Turns in one plane each, and the order they were made in; the first pair answered:
X:
[ 10   7  -4  -7 -11 -11  28  -5  15   2  -1  -1 -17  36 -39 -10  19  -8
 -10  -8  -8   1   6   7  -9  -7  -4  23   3  18  20  23 -19  11  16  21
   2 -10  -6  12 -13   2   3 -15]  ->  [  7   1  -7  -1  -5  -8  25  -8  21  -1  -2  -5 -17  37 -43 -20  13  -6
  -7  -9  -4  -4   7  -2 -14 -12  -7  20  -1  16  14  27 -17   3  11  15
   3 -10   1  21 -13  -4  14 -17]
[-13  10  19   8  13 -13 -26 -12  22 -10 -10   3 -23 -15   0   9  10 -17
  12   5   3 -31  35   1  -2   4  -1  21  12 -24  10   1   5  14   3  -6
 -22  18 -21 -10  14   7  25  30]  ->  [  1  14  14 -11 -10  -5  -7  -9   9  -8  -6   9 -25 -17   4  25  23 -23
  -1   8  -1  -8  24  26  10  18   4  19   8  -8  20 -11  -5  26  17   5
 -28  13 -28 -24   3  18  -5  18]
[ 15  -2 -27   1  -2  25   5   7  -5   3  19   0  -1  -5  28 -28   2  10
  -7   5  16  13 -46   8  -2  -5 -11 -27  -6  15  -5   5  18 -31 -11  -7
  19 -10   4  35  -5 -11  -5 -15]  ->  [ -8   0 -10  12  20  11 -20   4   4   5  18  -2   6 -10  22 -36  -3  20
   6   1  19 -12 -30 -10  -8 -13 -10 -16   6  -7 -13  15  28 -27 -17 -15
  21  -4   4  36  16 -14  22   2]
[  6  -4 -16   1   4  15 -17   3  -5  -8   9   2   0   3  13  -1   0  -5
   4  -3   2  19   7  16  -2  -1 -10   3   9  13   4  -5  -2  -7   3   8
   1  -7  -4 -15  -1   9   6   7]  ->  [  6  -7 -17   5   8  18 -19   4  -1 -12   9   1   3   6  14  -7  -3  -6
   4  -4   2  18   5  13  -5  -3 -11   0   8  13   5  -5  -1 -13   0   7
   3  -6  -1 -10  -1   7   8   6]
D:
[ -3  12  -8  -2  15 -23  16  -5  -4 -13 -11  -6 -16  21 -25  -4 -12 -18
  18   1  -4  -2  16   5 -12   1  -1   7  16 -22  -7 -12 -24  24  12   1
  -3  -3   2 -11   7  -4   5   7]  ->  [-14  22  23  -3  10 -13 -18   1  -5   3   0   5  -6  -6   1  11   3  -4
  11   7   2  -8  18   9   6   7  -7  20  24 -11   5   0  -9  24   4  13
 -20  10 -13 -27   9   0   7  23]
[-31 -25  14 -28   8  23  -5 -13  -3  15   2  46  10  28  17  32 -10  30
  -2 -14   8 -28 -15   9   2  32  24 -15   1  -7  32  10  19  12 -17   2
 -23 -12   4   6  16   0  20   4]  ->  [-26 -33  -9 -24  12  20  11 -15   2   9  -3  36   6  41   3  13 -18  28
   4 -19   7 -25 -22   1 -12  25  27 -24  -6 -14  21  10  19   5 -17 -11
  -6 -22  14  22  16  -5  25  -6]
[-20   8 -28 -10   4  -4   3   6  -4  -3   4  -6  12 -10  -7  24  -1  -4
   7 -19  -8  32 -30  -1  -1 -19 -13 -16 -12  23  16  32   8   4  -7   8
  11 -26  -5  13 -14   6 -20  -8]  ->  [-17  12 -25 -11   1  -8  10   5  -4  -5   2  -6   9  -7 -12  30   0  -7
   8 -21 -11  32 -27   2   0 -18 -11 -13  -9  23  16  29  -1   9  -2  13
   7 -23  -8   6 -17   7 -25  -6]
[ 15  14  11   6 -10 -17   1  -8  -7   2   0   8 -15  -4 -32   4   0   0
  -4  15   4   1 -17  20 -13  -9   1 -12 -26  -2   6  10 -22  10  16   2
  -7  12  -1   7 -13  -9   4 -15]  ->  [ 11  19  21   8 -13 -13 -14  -6  -6   7   6  10 -10 -16 -22   8   5   6
  -9  17   7  -2 -17  20  -3  -7   1 -10 -22   5  13  15 -15  10  11   6
 -14  14  -6   2 -11 -10   3 -11]
B:
[ 12  -7  34   9  30   3 -21 -12  -4  -2 -12   6  -5  -9 -16  28 -25  -1
  10 -17  -9  12  13  -7  -3  -7  -6  -1   7  14  52 -20 -32 -19   1   3
 -15  21  -4  27 -12   9  19  10]  ->  [  9  -8  35  11  30   4 -26 -13  -5   2 -10   7  -3 -12 -11  26 -24   2
   9 -15  -7   9  10 -10  -1  -7  -7  -1   6  14  51 -16 -25 -22  -3   1
 -12  20  -5  31  -9   8  22  10]
[ -4   6  28  -6 -14   0 -19   3   5   3   0   1   3 -10   9  27  23  -2
 -10   7 -11   5   3   6  10   4 -14  -3  13   9  24   9  -3   1   3  20
 -17  28   1 -25  -9  19  15 -12]  ->  [  0   7  25  -6 -13  -4 -11   3   7  -3  -4  -2   0  -4   0  29  19  -7
  -6   5 -12   5   8   3   8   4 -14   1  14   5  24   6 -13   5   9  21
 -18  28   5 -26 -11  21  15 -12]
[ 13   7 -25   3  14 -32  27   4   7   1 -18  -9   2  25 -22 -16 -11   5
  14 -20   7 -14 -11   0 -32  -6  14   0  11 -26 -14   6   0  10  23 -16
   9 -21   0  11  -2 -12 -17  -1]  ->  [  6   6 -23   7  18 -30  15   4   8   5 -15  -8   7  21 -16 -22 -13  13
  14 -21  10 -20 -14  -9 -31 -10  11   0   9 -27 -16  10   8   4  16 -21
  14 -22   1  18   3 -17  -7   3]
[  3 -18   3 -33   6 -32  22 -24   0  -3   3 -15  22  19 -50  14  18   7
  12   2 -18   6 -10  12   3  29  23   7  49   4 -26 -14   1  23   8  10
  27 -11 -14  -4  -1 -10   2 -10]  ->  [  2 -19   1 -26  11 -35  19 -28   8  -8   3 -17  22  23 -54   6   9   4
  18   2 -19  -2  -2   6  -2  25  20   6  48  -1 -34 -13  -3  19   4   8
  32  -8  -5   0   2 -14  13  -8]
F:
[ -4  -3   5   9   6  -2 -10  -9   9  -9   2  -8   4  -4  14  -7  -6   3
  -4   6   6 -21   3 -17  -7 -11 -11   4  -4  -1  -3   2  10 -21 -18  -8
  -6  18   7   5   6  -5  15   9]  ->  [  0  -1   6  -1  -5   3 -11  -3   0   0  10  -2   9 -12  29  -2   5   9
 -12   8   6 -10 -16  -3   5  -3 -10   0  -7  14   4   1  19 -20 -15  -7
  -2  14   0   2   4   0   0   5]
[ -2  -4  10   6 -30  19 -12   6   2 -18   6  19   1  -5  18  -2 -10  15
 -16  -1  -1   6  -4  13   9  13   3  10 -19  28  25  42   0   3 -11  -8
 -13  11 -12  13   9  23  -7  11]  ->  [  2   0   2  -3 -35  11   5   4  -3 -19   3  17   1   3   5   3  -5   9
 -15  -6  -5  16  -7  23   9  19  14   9 -20  30  25  33  -7  14   2  -9
 -13   3 -16   7   5  29 -22   3]
[ 45  -1  -8  19  -8  18   5  26  -4  -7   7  18  13   5  13 -25   9 -10
   2   6  -8  16 -26  19  16   4  -9 -19  -6   9  16 -36  -2  45  19  20
  12  -7  17   9   1  -5  -3  33]  ->  [ 43   0  -9  21  -2  10  14  22  -2 -14   2  14   9  15  -2 -25   3 -18
  11   4 -12  13 -15  16   8   3  -7 -16  -6  -2  12 -40 -11  52  24  20
  10  -8  21   8   2  -3   1  35]
[  5 -19 -17   8   1   6   3 -12   3  -6  15  -9 -11   8   4 -10  -4  -4
   2   8   3   3  -6 -13 -12 -14 -15 -20 -16   0  -6   1   1 -17  -2  -9
   0   2   8  17 -15  -9  -8  -8]  ->  [  6 -20 -14   6  -2   9   2  -7   1  -1  19  -6 -10   6  10  -9   1  -2
  -1  10   5   5  -8  -9  -9 -13 -14 -18 -16   6  -5   1   4 -19  -3  -9
   0   1   4  17 -17  -6 -12 -10]

Each pair is two turns apart.
[-35   9  24  18  28 -30 -17 -10  12 -10 -14 -11  -1  11 -31 -12 -17   5
  33  -8   8 -36  37 -25 -19 -16   0  11  21 -39 -15   0   1  16  -1 -16
   2   3   8   1  34 -19  41  30]  ->  [-36  15  39  12  25 -30 -26  -7  10  -5 -12  -5   2   1 -24   3 -12   5
  27  -4   7 -36  45 -21 -11 -11   0  20  27 -34  -7  -4  -1  27   2  -4
 -11   8   2 -13  31 -13  38  34]	D then D
[ 25   2  12   3   1  16  28  -3  14 -17 -10   0 -17  10 -12   6 -24 -41
   8   3  -4 -12  29 -23  -8   8  -9  11   4  -6  15  11 -30  12  -6  16
  -6  14  28  -2 -17  -3   8  19]  ->  [ 23  -6  18  12   2  27   4   1  17 -11   0   5 -12  -7   9  -6 -27 -30
   2   7   5 -21  18 -31  -5   1 -20   5  -2  -1  15  21 -12  -9 -26  11
  -2  17  29  10 -12 -12  23  23]	F then D
[-15 -10  17  13 -18 -15   3 -29  12 -35 -20 -22   1  -4 -49   3 -18 -10
 -11   7  -3   0   5 -15  -5 -16   0  -6  -6  -7  -4  34 -13   5 -14  -8
  -4   0  25  12   6 -20  -2 -22]  ->  [-30   2  41   9 -14 -22 -18 -31   7 -23 -14 -17  11 -18 -40  16  -4   2
 -11   8  -3  -6  11 -11   3 -12   2   7   8 -10   1  38  -1  19 -12  -2
 -14   4  12  -4  16 -15  -1  -8]	X then D
[-17 -12  -3  -2  13 -43   3  20 -31   3   2   8  30  31 -24 -25  28  21
   9  -3 -33  15   9  -2  -3  10  15 -11  37 -27   6 -28  -4  39   5 -11
   9  14  11  -1  -1  -3   8   4]  ->  [-23  -9  19   0  15 -41 -14  20 -30   6   3  11  32  19 -15 -20  30  23
  10   0 -30   7  21  -6   2   9   9  -3  43 -25  11 -23  -1  38  -3  -4
  -3  21   7 -10   1  -2  16  16]	D then F
[  5  -9 -15  12   0  20   4   1 -18  10   3  11   2 -14  13 -23 -25  -7
 -13  15   8   8 -21  -3 -12 -10 -18 -10 -38  10   2   6   9 -37  -8 -13
   4  -3   2  -1  -7  -1  -3 -13]  ->  [-30  11  16  11  20  -2 -24  -2 -19  23   0  15  18 -23   8  -9 -12  12
  -3  11   4 -14   1  -7  -7  -9  -8  14  -9  -9   2  10  23  -6   0 -14
  -3   2 -12 -22  21   4   6  15]	X then X
[-34  -1  -6  17  40 -21 -28  -4   4   4  -6   0  17   3  -9 -32  -3  35
  32 -18   3 -36   0 -25 -14 -16   4   5  19 -32 -19  11  28   3  -7 -38
  39 -10   3  23  37 -15  36  16]  ->  [-26  28  27  -5  20 -35  -5 -10  -1  -3 -19   7   6   3 -30  32  14   5
  29 -16 -10 -22  42  -2  -4   9  13  33  37 -27   5 -11 -15  50  28   6
 -17  11 -18 -35  20  12   2  24]	D then D
[ 11 -20  -9  10  -3  16 -17  10  -5  -1  -4   6  -7  -6   9 -21  -6 -17
  -4  -4   8   8 -25 -14  -8  -1   1  -1 -14   2   4  10   4  -9  -3  -2
   2  -7   4  19  -2   3  -4  -8]  ->  [-12  -7  13   7  12  -2 -35   9  -8  13  -6  11   4 -12   6  -8   5  -5
   3  -4   4  -5 -11 -12  -3   0  11  15   6  -9   8  13  14  12   5  -3
  -4  -5  -8   3  16   6   0  13]	X then X
[  6  -8  -6  -1   5  -5  15  -6  14 -28   2 -12  -8  28 -21  13 -24 -26
  17  -5   0  -5  12 -12  -2  12  -5   7   5 -13 -12  -3 -24   8   6  -2
  -2   3   4   5  -1  10  12  -2]  ->  [ -2   4  28  -4  -2   4 -18  -1  10 -16  12   1   2   0   6  31 -10 -11
   6   3   6  -8  14  -6  18  17 -14  17  11   1   2   8 -10   7  -3  13
 -24  17 -10 -12   2  16   9  13]	D then F
[-14  27 -17 -25   2 -35  -1 -24  16  -4 -17 -13   2  34  -7 -37  27   8
 -22 -12 -26  -7  17  -7  12  13  42  22   8 -24  -7   6  24  18  66   3
   4  11   7  16  39 -24 -30 -26]  ->  [ -2  20 -30 -25  -2 -32  13 -24  19 -12 -18 -19  -6  42 -15 -40  22  -4
 -22 -10 -27  -2  17  -4   6  13  39  12  -1 -21  -8   1  12  13  66   7
   3  11  13  24  28 -26 -30 -35]	X then B
[ 44 -13   1  20  -3  59  -6  14   3  -3  -3  -4 -15 -34   8   4 -22 -10
  -5  20  20   3  -2  -4 -16 -18 -24 -20 -24  15  13   3  -5 -40 -48  16
  -4  14  28  -7 -18 -25  -3 -23]  ->  [ 54  -7 -17  -2 -19  50  31  13 -14   0  -8  -2 -16 -21  -3  17  -6 -20
  -7  12  11  26 -15  21 -10  -4  -6 -22 -24  20  17 -12 -14 -13 -15  18
   1   0  18 -19 -28 -15 -40 -41]	F then F
[ -9  -8  12  16   8 -19 -29  11  -5  14  23   4   0 -33  31  -5 -32   7
  -7  18  22 -10 -31 -23   5  -1 -11   3  -7  -4  -3  18  19 -36 -31 -12
 -22   0 -15 -24 -10 -10  14  12]  ->  [ -3   3  16   1  -5 -20 -19  16 -14  21  26  12  -1 -36  35  14 -15   7
 -17  19  17   5 -36  -5  17  11  -1   8  -2   7   9  10  15 -18 -15  -3
 -30  -3 -27 -41 -17   2 -11   9]	X then X
[-27  14  35   8  27 -27 -11  -3  19  -2 -17  -7   0   9 -27  11   0   1
  20  -3  -9 -34  48 -26  -6  -3  -6  28  27 -32  -3   6  -6  15  14   4
 -28  13   0  -7  11   3  25  36]  ->  [-33   3  15  16  36 -22 -18  -1  21  -1 -12 -10   7  12 -18 -18  -7  17
  23  -4  -2 -38  27 -35 -14 -14  -5  14  18 -37 -14  16  17  -2   1 -17
  -1   0  10  19  19  -9  37  29]	B then D
[ 11 -17  20   1 -30  11  15  15  18 -17 -18  16 -26 -21   3  44  11 -20
 -18   5  -7   6  35  -9  -2 -12   2   5 -11   8   6 -11 -26 -18 -15  26
 -26   3 -28 -15 -13  -7 -29 -23]  ->  [  6 -18  12  -6 -35  21   5  25   8  -3  -7  23 -13 -34  26  33  27  -1
 -30   5  -3  14   4   2  10 -10   6  -2 -14  21   8  -4  -1 -27 -17  17
 -10 -12 -34  -5  -8 -11 -36 -27]	D then F
[  7 -14   0  15   0  18 -17   1   6  -4  -5   2   2  -4   9 -23 -20   3
   2   5   4  -2  -1 -12  -3 -20 -15  -7 -17   2  -9   9   0 -30 -26  -7
  -6  17   8  16  -6  -8  25   1]  ->  [ -4  -1   5  12  13  -7  -4  -5  10 -11 -19  -3   1  11 -20 -12 -24  -6
  16  -4  -4 -11  26 -15 -12 -20  -4   8  -1 -20 -15  -1 -16  -3  -9  -3
 -13  18   6  -1   3  -2  26   9]	D then X
[ 15 -12  -1   9 -11  24  -9 -10   8  -3   3   3   7 -13  14 -15   7  -1
  -4  12   6  21 -20  -4  -1   8  -8 -17 -17  19  15   6   9 -31 -12   5
   5  -2   8  19   0   3 -15 -11]  ->  [  4  -7   2   7  -7  21 -15  -7   4   6   5   5  13 -15  17 -14  13  10
  -5  11   4  19 -28   0   5  11  -3 -14 -13  16  15   7  20 -25  -8   1
  11  -9   4  17   6   3 -18  -8]	X then F
[ 20 -10  -9  -7 -24  24  13  10 -12  -4   0   6  -4  -5  21  -4   6  -3
 -19  11   6  19 -32   2  10   8  -3 -23 -23  26   8   1  -3 -28 -18   4
   5  -5   0  11 -12   0 -16 -18]  ->  [ 11 -12 -11  -2 -14  22   3  10 -10  -2   0   5  -1  -9  25 -18   2   7
 -14   8   9  10 -36  -5   7   1  -4 -23 -19  19   3   8  11 -36 -25  -5
  14 -10   4  22  -3  -5  -4 -14]	X then F
[  6  11  17  -8  31   8 -12  12 -11  -8 -12  -2 -10  20 -22  19   3   5
  25 -29  12 -10  29 -33 -32  12   9  10  13   8 -14  22 -33  -6  15   9
   6   6  -6 -24  28  -1  11   5]  ->  [ -2   8  22  -6  31  16 -34  15 -12   1  -4   4   1   8  -1   8   8  23
  17 -27  18 -15  14 -34 -25  10   4   6  12  13 -11  32 -11 -19   4   2
  13   2 -11 -16  35  -7  17   8]	B then B
[ 22 -15 -27  10 -18   9  20  -4  17  -8  -2  12  -8  -8  -3   8 -27  -2
  21  -9   2   1  -9 -11 -34  -1 -47 -37 -49 -14 -12  25 -13 -30 -28  15
 -24  -8  13  41 -23  15  16   2]  ->  [ 21 -14 -29  -1 -30  19  15   0   9   6   8  19   0 -19  18   8 -12  10
   7  -8   3  12 -33   2 -22   2 -44 -41 -51  -2  -4  26   3 -32 -25  12
 -20 -17   6  39 -22  17   4  -2]	B then F
[  2   0  28  23  20 -20  12   1  17 -17 -21 -14 -11   6 -23   7  -7 -24
  23   4 -12 -25  37 -10 -18  -8  -1  20  14 -25  -3  -7 -21   4  -3   6
 -20  17   4 -11   0   2  21  17]  ->  [  1 -13  20  33  21  -5  -5   4  20 -15 -11 -14  -6   0  -4 -20 -16 -11
  19   8  -1 -30  16 -22 -21 -18 -13   7   1 -21 -10   8  -3 -27 -26  -7
  -3  13  14  15   2 -10  38  15]	F then D
[ 49 -20 -27  20 -40 -12  39 -24 -17 -40 -20   9 -16   0 -26  15 -26 -33
   1 -36 -14 -21  27 -28  14  33   7 -30 -14   4 -15  18 -13 -13 -21 -21
 -22  40  25 -21  -3 -10  17   4]  ->  [ 43  -9   9  14 -49  -2   8 -22 -23 -23  -8  24  -7 -30   3  36 -10 -18
 -12 -27 -11 -20  28 -15  36  44   2 -18  -8  18   3  26  -1 -14 -26  -5
 -44  52   7 -41   1  -2  13  19]	D then F
[ 23  27 -44 -36  28  52  19 -33  34  -5   0 -25 -11  41  14 -55 -34 -11
 -20 -11 -11  -6   1 -29 -11   0 -10 -42 -50  -5 -33 -12 -14 -19 -15 -20
  38  21   6  43 -14 -19   0 -19]  ->  [-36  73  20 -51  56   7 -24 -38  23  23  -5 -10  17  17   9 -17  -1  25
  -8 -17 -21 -31  34 -18   5   8  17  10   5 -38 -22 -12  10  48  15 -16
  14  27 -32 -10  32  -3   0  34]	X then X
[-13  20  24  -7  15 -28  27  -1   0  -1 -14  -2  15   6 -38  -9   2 -12
   2 -19  -4   0  -4   6   2   6  21  -1  12 -30   3 -30 -14  17  13  -5
  -1 -19  -4 -14  19  -2  16  11]  ->  [-12  24  43 -13  -1  -7   5   5  -6  17   1  13  21 -18  -5   7  18   1
 -15  -9   3   6 -20  21  23  15  15  -1  11  -7  20 -22  -2   8   4  10
 -15 -13 -16 -25  12   6   6  14]	X then D
[-23   9  21 -13   7   2 -32  11  -7  27   1   9  12 -20  30   3  23  28
   1  -5   2  -4 -12   0   7  -6   1   7  17  10  13   9  30   2   6 -14
  -8  -6 -12 -12  15  -3   8  14]  ->  [ -3  12  -5 -30  -9  -5  20   9 -16  16  -8   4  -2   5   8  17  26   3
   1  -8 -10  21 -15  19   2   6  14   4   9  15  13 -14   0  25  34  -4
 -12 -13 -11 -20  -5   7 -26  -9]	X then F
[-19  14   1  -8  14 -24 -24   3 -10  16   9  13  22  -4   6  -6  13  18
   4   0 -14  -6 -16  -2   6  -7   6  16  17   4 -22  16  26  12   7 -14
  10  -9  -8  -7  35 -16  13   4]  ->  [ 13   3 -26 -19 -16  -2   6   6 -17   9  13  13  10   2  14  -2  15   2
 -14   6 -14  22 -39  13  11   2   3  -3  -7  28 -18   6  11  -1  14  -4
  11 -16  -4  -1   3 -11 -14 -23]	X then X
[ 17 -19  11  25  -9 -19   4  -4  14 -13  16  11 -22   4 -10  16  -8 -26
   4   3  -5   9  19 -10   8  -3   6   6  -8 -22  -2 -11 -18  -9  -9   0
  -3   3   6  -6 -19 -12  -3   8]  ->  [ 10 -21  17  32  -2 -14 -18  -2  17  -8  24  12 -13  -6   5   4 -10 -11
   2   5   1   1  14 -16  11 -10   0   4  -7 -22  -3  -3  -1 -20 -20  -8
   5   1   5   5  -9 -19  11  13]	B then B
